Each run below is a few steps of one of 8 hidden systems, one row a step.
q_154, seq 1:
[50 -15 68 -13 -8 -26 -29 20 -15 6 48 20 36 37 8 -21 1 4]
[27 -33 11 -37 16 10 -32 32 36 19 34 33 9 48 31 3 7 15]
[-23 -12 6 -22 -2 -7 -30 29 -39 43 26 28 1 36 50 -24 1 41]
[-28 12 8 -7 23 -11 -38 6 7 -3 56 -8 -20 23 39 2 -40 40]
[-25 28 -31 -1 -14 4 -2 16 21 4 41 18 -56 -8 45 -14 1 23]
[-6 71 25 24 -12 -8 -5 3 -18 -2 24 -2 -44 -20 38 -16 -10 3]
[15 66 11 20 21 19 -1 6 43 -16 0 -8 -50 5 28 10 3 -28]
[-16 49 6 18 13 26 18 8 -1 29 -38 -2 -42 10 17 -14 42 -31]
q_495, seq 2, 8 rows:
[29 -28 -18 -10 21 -6 -10 -1 43 -30 -16 -23 31 39 -29 27 -29 -18]
[-3 -44 -40 -22 2 28 24 10 -13 27 -42 29 21 7 -8 -2 38 5]
[-24 -37 29 -18 22 -2 -39 -12 -38 14 -1 -7 42 -17 -6 26 -32 33]
[-14 -20 -70 -5 -21 -23 8 -3 5 -38 14 -6 6 -7 -3 1 -41 29]
[17 -5 6 -6 -17 21 20 -9 -23 5 24 44 2 -66 7 -1 29 19]
[39 12 32 -1 2 -14 -45 6 19 -29 15 -4 14 -18 11 40 -48 -7]
[45 12 -60 4 2 18 29 10 25 -28 -13 23 -6 33 27 -6 9 -2]
[0 7 36 -10 44 55 -8 -8 -17 34 -23 22 2 -27 23 24 27 8]
q_811, seq 3, 8 rows:
[58 10 -14 6 -13 -10 26 4 33 -43 52 22 -7 11 6 -17 6 -1]
[25 -2 45 -12 14 34 -2 7 29 27 18 31 -12 -19 7 8 43 -11]
[22 40 14 5 -4 -5 -38 41 -1 22 -30 4 -15 43 44 0 -9 -21]
[-6 17 -17 3 60 26 25 -22 1 -16 8 -12 -10 51 20 -11 1 19]
[-77 3 23 -9 9 8 -14 -4 -24 48 18 -7 -25 -26 3 -4 13 21]
[-10 39 -32 23 -49 -53 -1 16 -5 -27 15 -19 -26 10 13 -21 -35 -3]
[14 -1 -6 8 18 22 58 -37 40 -33 42 2 -13 -20 -30 -13 36 -4]
[-5 7 59 -4 -35 -2 -28 29 9 49 -18 7 -17 -40 -15 12 34 -41]
q_274, seq 4:
[16 -50 28 -16 21 17 14 -21 -6 4 -5 4 46 -15 -49 12 20 -1]
[-8 -59 -26 -25 -13 -18 -25 9 -4 3 -23 -5 45 -6 -26 31 -34 11]
[19 -46 -36 -14 -1 -6 21 -9 -29 -19 23 26 42 14 0 -14 -7 41]
[-3 -30 22 -18 2 3 -19 -12 -15 -3 48 22 17 -54 -1 21 -21 43]
[31 4 -25 -6 -30 -15 -36 26 -17 -13 -2 21 12 -10 45 21 -48 21]
[44 21 8 0 35 35 10 -12 -20 -15 24 37 6 7 51 -5 6 29]
[-27 19 31 -7 26 32 -43 0 -19 31 -16 4 -11 -42 32 39 -15 16]
[-5 43 -37 19 8 -4 -10 9 -40 -5 -42 -13 -8 37 46 -4 -29 7]
q_674, seq 5:
[-13 36 64 36 28 -22 34 -58 -31 -29 39 -48 5 -14 -52 -25 -4 -4]
[-21 7 -20 1 -28 -8 -1 9 96 -15 -2 -29 -51 -34 -43 30 1 -46]
[57 5 -5 20 -50 -34 42 9 -21 -13 -38 3 28 31 -40 -43 32 -46]
[25 -38 63 -16 58 27 -7 -21 51 -3 8 -17 35 14 -53 30 15 -22]
[-28 -61 -49 -35 -36 -8 -20 46 27 43 -50 7 12 25 -22 12 13 -14]
[13 -54 18 -11 0 -29 5 -19 -68 -9 20 1 76 31 -25 -27 -18 34]
[-29 -52 10 -39 10 15 -29 -5 40 10 61 15 -1 -53 -11 38 -11 41]
[20 -6 -33 -7 -84 -41 -22 42 -39 13 -4 42 7 -25 30 -10 -12 13]
q_128, seq 6 (8 x 18):
[-22 25 33 3 -4 -35 -68 27 -28 15 9 -24 0 27 35 8 -59 15]
[-22 18 -73 1 19 22 29 -8 39 -29 32 2 -49 9 31 -6 -2 27]
[-21 46 57 12 -17 17 -6 15 -24 54 -10 14 -39 -39 17 -10 47 -22]
[15 45 -12 22 -9 -35 -42 13 35 -43 -12 -41 -16 18 12 29 -69 -27]
[7 23 -45 11 37 55 69 -20 29 -9 -27 10 -34 14 4 -12 55 -15]
[-32 14 86 7 2 -7 -36 6 -24 54 -42 -33 4 -13 -34 13 12 -42]
[-8 -5 -77 7 -8 -43 5 3 23 -51 -20 -48 8 54 -18 -1 -60 -7]
[-15 1 12 9 23 36 83 -36 -24 20 15 16 -10 -1 -29 -55 87 4]
q_811, seq 7:
[0 -24 -32 12 -22 -25 56 -27 -16 -27 -12 -20 32 1 -62 -27 13 -11]
[-2 -49 44 -16 -13 -16 -8 -10 16 7 4 -13 38 -39 -73 25 6 -19]
[39 -42 -27 -18 -47 -32 -20 39 14 2 -43 10 39 31 -19 11 -10 -31]
[46 -55 9 -18 38 18 16 -17 -17 -12 1 15 70 38 -20 -3 10 17]
[-21 -57 22 -39 11 6 -65 23 -10 42 0 14 36 -5 9 36 -24 30]
[27 -13 -56 -14 -22 -25 -16 22 -40 -18 5 26 28 36 47 -11 -44 41]
[17 -23 4 -15 46 35 12 -38 -13 -26 67 31 22 -37 16 13 -8 63]
[-3 17 5 -14 -38 5 -49 34 -3 24 9 39 -25 -67 52 33 -19 18]
q_128, seq 8, 8 rows:
[-11 -9 29 7 -39 -43 -21 11 37 -5 -27 -48 4 -18 -72 19 -13 -58]
[52 -7 -49 15 -9 -16 57 -7 -4 -39 -26 -3 34 62 -27 -35 13 -21]
[-4 -43 78 -11 41 20 25 -36 7 23 25 -6 33 4 -65 -12 50 -6]
[-12 -72 -20 -33 -57 -59 -40 43 11 16 -10 -13 45 27 -44 5 -34 -9]
[41 -26 -37 -4 11 -5 52 -15 -36 -31 54 37 33 62 20 -59 15 51]
[-25 -46 82 -34 6 13 -29 3 19 47 78 28 2 -51 -21 11 32 25]
[35 -18 -56 -23 -75 -57 -61 71 4 -4 0 29 16 25 49 13 -59 13]
[55 29 -4 -2 73 62 41 -29 -12 -27 62 52 -10 26 73 -21 24 53]
q_154, seq 9 (8 x 18):
[-5 -30 -17 -20 65 45 14 -28 -26 -7 40 27 17 14 35 -1 1 66]
[-56 -10 -6 -21 -16 -1 -59 19 -12 34 5 7 -19 -61 30 40 -40 35]
[11 47 -67 23 -15 -32 1 6 -11 -55 14 -13 -21 29 46 -15 -59 26]
[2 41 11 14 37 57 43 -44 7 -17 49 26 -39 -72 22 2 33 28]
[-2 58 20 12 -39 -4 -52 36 -1 26 -63 -6 -34 -54 27 41 -22 -44]
[39 58 -39 35 46 12 46 -19 -2 -47 -42 -24 -9 80 20 -22 -4 -26]
[-56 -6 38 -4 56 75 34 -43 5 50 -25 0 -20 -61 -34 15 65 -5]
[-45 12 -16 11 -55 -61 -49 34 -7 17 -87 -59 -1 9 -35 23 -52 -51]
q_495, seq 10, 8 rows:
[7 -15 75 -16 -2 -1 -50 12 -38 37 8 16 31 -25 4 22 -5 9]
[11 -10 -52 -1 2 -33 -8 7 35 -52 28 -22 8 52 4 1 -56 17]
[-3 -15 -21 -14 -3 46 39 3 -4 36 4 56 -23 -35 19 -15 66 17]
[1 13 67 -3 9 -15 -81 14 -19 10 5 -13 18 -18 22 42 -56 9]
[15 16 -92 12 -3 -13 39 2 26 -57 13 -6 -21 53 24 -28 -22 14]
[-14 13 41 -5 20 68 21 -14 -17 52 -7 44 -27 -71 15 4 72 3]
[6 38 38 17 -3 -47 -80 18 -5 -18 -16 -50 11 17 13 36 -90 -21]
[13 16 -92 20 7 10 96 -19 12 -42 10 8 -24 50 3 -59 40 5]
q_674, seq 11:
[5 34 14 6 -2 -24 -13 19 60 -20 74 -15 -47 37 13 -18 -9 -6]
[18 30 4 11 -26 -12 23 28 28 11 26 14 -42 48 13 -49 48 -25]
[12 26 58 8 19 -13 -16 16 22 14 17 -21 -9 65 0 -23 13 -28]
[-16 -11 -20 -12 12 -6 0 20 50 11 9 -15 -18 73 -4 -18 12 -11]
[-32 -13 19 -1 -8 -25 13 7 -18 32 19 -11 0 49 -22 -48 30 -4]
[-24 -13 25 -6 -5 -36 -23 7 28 -2 46 -28 -1 26 -26 -4 -21 1]
[8 -19 -20 -8 -37 -27 17 16 26 -7 38 14 -7 19 -13 -27 17 -2]
[28 -2 52 -4 -17 -17 -8 12 1 14 33 12 8 5 -10 -16 22 -12]
q_748, seq 12 (8 x 18):
[16 44 26 19 28 7 -18 -14 -33 -11 -30 -22 10 11 20 13 -28 -6]
[-34 13 -38 5 42 31 22 -22 23 -12 -15 -23 -24 -2 -7 12 -3 7]
[-50 14 8 15 -22 -16 7 -6 -50 29 -26 -19 -6 -26 -21 -11 10 -8]
[9 24 -13 22 -8 -38 4 -14 7 -48 8 -37 5 12 -19 1 -44 -9]
[-3 -26 -25 -1 -9 10 48 -17 28 -10 -5 0 -4 -21 -45 -8 37 -16]
[11 -12 49 0 -26 -26 -25 10 -23 20 -25 -10 39 -12 -35 7 -3 -26]
[28 -27 -33 -11 23 -7 -6 3 33 -34 -4 -14 31 56 -11 15 -31 -1]
[-33 -62 1 -26 12 21 17 -9 -13 38 7 18 20 -10 -31 -7 36 21]
q_274, seq 13, 8 rows:
[5 -55 6 -37 12 -5 -52 30 37 17 -3 3 29 32 -3 33 -23 2]
[-5 -50 -31 -27 -2 0 -1 23 -32 31 8 33 24 49 22 -25 11 39]
[-31 -22 33 -18 20 -11 -30 -7 -23 11 64 3 13 3 12 -4 -24 49]
[-15 9 -36 -11 -21 -17 -36 31 6 -3 27 15 -24 -1 50 7 -40 32]
[27 46 17 12 1 8 7 5 -28 -1 42 34 -22 4 52 -31 13 20]
[-6 46 46 5 26 20 -39 9 16 12 9 -4 -34 -21 34 28 -10 -5]
[-3 49 -25 13 5 14 -7 28 -5 18 -56 -1 -30 35 45 -6 3 -21]
[-27 37 30 19 50 22 30 -26 -15 14 -1 -23 -22 25 -2 -24 31 -6]
q_748, seq 14, 8 rows:
[-20 -20 59 -15 51 30 -46 -12 -10 35 -53 -23 36 -17 -21 53 -15 -8]
[-41 -16 -69 -13 24 -5 -24 10 -17 2 -50 -31 14 59 20 13 -51 22]
[-63 -31 -26 -6 13 -1 43 -43 -49 -4 49 -5 10 -22 -20 -27 1 61]
[-23 2 2 1 -74 -54 -35 17 1 -6 27 -7 -10 -75 -16 18 -41 -1]
[88 8 -54 13 -41 -20 38 11 9 -58 1 29 16 15 6 -20 -4 -13]
[43 -30 57 -9 31 50 29 -31 20 1 14 29 29 -56 -36 20 49 -9]
[11 -4 16 -18 1 7 -75 44 8 39 -76 -4 17 10 20 54 -28 -33]
[1 -12 -57 -3 69 26 28 -20 -31 -21 -8 -1 25 81 33 -20 -13 48]
q_698, seq 15:
[-14 -9 -39 2 51 3 29 -21 2 -25 0 -33 11 77 -6 -21 -14 15]
[-69 -35 18 -17 -12 12 17 -8 8 45 12 0 -17 -53 -50 -4 48 3]
[9 12 18 13 -52 -72 -43 29 -25 -4 -23 -36 24 31 -17 -5 -52 -29]
[29 -36 -42 -8 20 6 58 -22 21 -42 63 20 18 49 -14 -40 21 32]
[2 -30 72 -22 -29 16 -28 17 17 55 7 34 3 -74 -28 27 44 -23]
[51 10 -16 0 -7 -41 -53 43 -15 -14 -40 -11 36 90 38 7 -64 -12]
[-25 -42 -36 -27 64 62 55 -32 1 6 60 41 -2 14 17 -24 49 68]
[-50 8 68 -16 -44 -10 -86 34 -7 66 -16 -2 -19 -90 2 53 -16 -17]
q_698, seq 16:
[-12 42 16 22 -3 -13 -12 -11 -24 -13 -8 -21 -8 -22 6 9 -32 -3]
[5 23 -39 15 8 4 33 -15 26 -38 5 -11 -20 0 -5 -3 -6 -4]
[5 22 21 15 -8 13 27 -13 -3 7 -16 2 -10 -40 -22 -4 36 -25]
[19 16 12 12 13 -11 -9 -5 10 -19 -32 -29 17 21 -23 18 -21 -33]
[-6 -22 -29 -4 21 19 39 -13 9 3 -18 -2 7 21 -25 -10 29 -3]
[-28 -23 39 -6 -5 -9 -12 -6 -24 32 -20 -16 19 -20 -37 6 9 -12]
[-1 -26 -29 -6 -12 -35 -9 11 2 -15 -10 -22 27 41 -19 -1 -34 2]
[-4 -41 -8 -14 -7 2 32 -9 -15 7 32 28 13 -8 -17 -25 32 25]

Which system made each run below?
seq 17 (2 x 18):
[-34 -53 -34 -20 5 -6 10 13 -18 40 -30 -4 26 62 -22 -26 19 8]
[-41 -22 25 -6 7 -32 0 -13 -42 15 54 -12 19 34 -15 -42 -2 36]
	q_128
seq 18 (2 x 18):
[-52 -4 7 10 -20 -52 6 -5 -47 14 20 -33 6 29 -28 -44 -12 12]
[-8 -1 -7 8 -28 -36 35 -9 22 -28 70 -7 -17 -2 -31 -37 9 8]
	q_128
seq 19, 2 rows:
[59 1 -16 5 -1 24 45 4 28 -8 -27 23 3 28 -11 -15 51 -36]
[-6 -15 57 -13 33 20 -21 4 -1 46 -45 -14 22 27 -22 13 24 -30]
	q_674
seq 20:
[-21 -33 -49 -12 29 49 53 -29 30 -4 -10 10 -10 -34 -27 11 37 7]
[-31 6 39 8 -40 -27 -23 9 -56 37 -52 -19 20 -38 -30 6 -3 -29]
	q_674
seq 21 (2 x 18):
[-14 35 16 23 22 -21 -1 -23 -6 -31 15 -47 -5 17 -9 -2 -39 2]
[-16 17 -47 5 -6 24 31 -2 36 -9 -8 6 -42 -27 1 5 21 -7]
	q_274
seq 22:
[-13 -14 23 -14 -23 -43 -37 49 16 36 20 -10 -4 74 1 -29 -1 -15]
[-9 -14 16 -9 15 -16 10 4 15 6 70 4 -7 64 2 -43 19 21]
	q_154
seq 23, 2 rows:
[-71 -56 14 -37 6 14 -13 1 -21 58 39 19 3 -27 -7 -4 25 48]
[-17 -2 -8 -3 -60 -65 -57 33 -38 -6 28 -3 10 -15 21 3 -67 29]
	q_674
seq 24, 2 rows:
[-44 -26 24 -2 32 13 12 -36 -55 21 2 -12 28 -10 -23 -11 8 32]
[-39 -3 -20 -4 -24 -38 -42 12 10 -11 4 -29 -6 -18 -8 26 -61 9]
	q_748
seq 25, 2 rows:
[12 -11 6 1 13 22 37 -7 15 19 -54 -7 12 25 -41 -8 56 -43]
[-23 -33 33 -8 32 -1 -6 -12 -14 26 -40 -35 40 34 -51 4 7 -18]
	q_698
seq 26, 2 rows:
[60 52 48 10 22 12 -12 14 -35 10 1 30 6 46 60 -22 17 -1]
[-15 32 14 -3 71 58 -10 -11 52 5 22 -6 -49 5 32 26 11 9]
	q_748
seq 27, 2 rows:
[29 -16 23 -2 8 -6 25 -19 -4 -16 36 7 29 9 -22 -20 14 9]
[-10 -21 22 -22 -11 3 -29 23 34 32 7 7 -10 -16 -11 22 10 -13]
	q_674
seq 28:
[-4 -1 -27 -13 -34 -15 -31 57 29 33 -51 1 -18 46 16 2 7 -33]
[18 -1 22 4 41 6 35 -22 -33 -11 36 3 26 58 5 -41 18 26]
	q_748
seq 29, 2 rows:
[35 15 11 -16 32 51 -8 21 45 20 -12 34 -21 16 40 19 37 -18]
[-23 7 48 -8 20 12 -31 19 -39 63 -48 -4 10 31 13 0 19 -15]
	q_274
seq 30 (2 x 18):
[43 -25 -21 -25 -17 10 -11 22 27 -6 20 44 8 -16 21 20 2 13]
[25 5 10 -3 -5 0 -19 15 -54 12 1 31 21 4 44 -8 -11 29]
	q_154
seq 31:
[6 44 -35 14 27 31 28 -5 -22 -1 -16 15 -24 24 54 -19 15 12]
[-47 56 33 21 40 20 -5 -18 -23 23 -11 -27 -33 3 14 -1 2 -1]
	q_674
seq 32 (2 x 18):
[-32 10 -39 7 -65 -29 16 15 -26 9 -2 13 -27 -46 2 -20 5 5]
[55 40 45 25 -3 -20 4 -22 -18 -47 32 -8 16 -22 -3 3 -27 -6]
	q_674
seq 33 (2 x 18):
[45 24 79 18 14 6 25 -24 16 -17 63 9 -4 -16 -21 -21 37 -13]
[35 -2 36 -16 -32 1 -43 53 45 39 -32 21 -8 10 8 20 25 -52]
	q_154
seq 34:
[0 28 -23 15 -40 -24 2 18 8 -7 -14 -7 -25 0 4 -8 -9 -21]
[21 12 7 14 21 15 43 -24 14 -23 8 -8 0 2 -26 -10 25 -12]
	q_811
seq 35, 2 rows:
[-54 -5 56 1 -5 -32 -46 3 -54 40 -13 -34 21 -9 -22 8 -29 3]
[-2 5 -85 3 6 -17 13 4 30 -47 11 -18 -13 57 20 -11 -42 19]
	q_274
seq 36:
[-69 2 10 8 26 -41 -31 -11 -43 9 -15 -67 17 52 -18 -6 -55 12]
[-48 -29 -54 -11 11 1 38 -22 67 -28 51 -22 -30 1 -38 -8 5 17]
	q_154
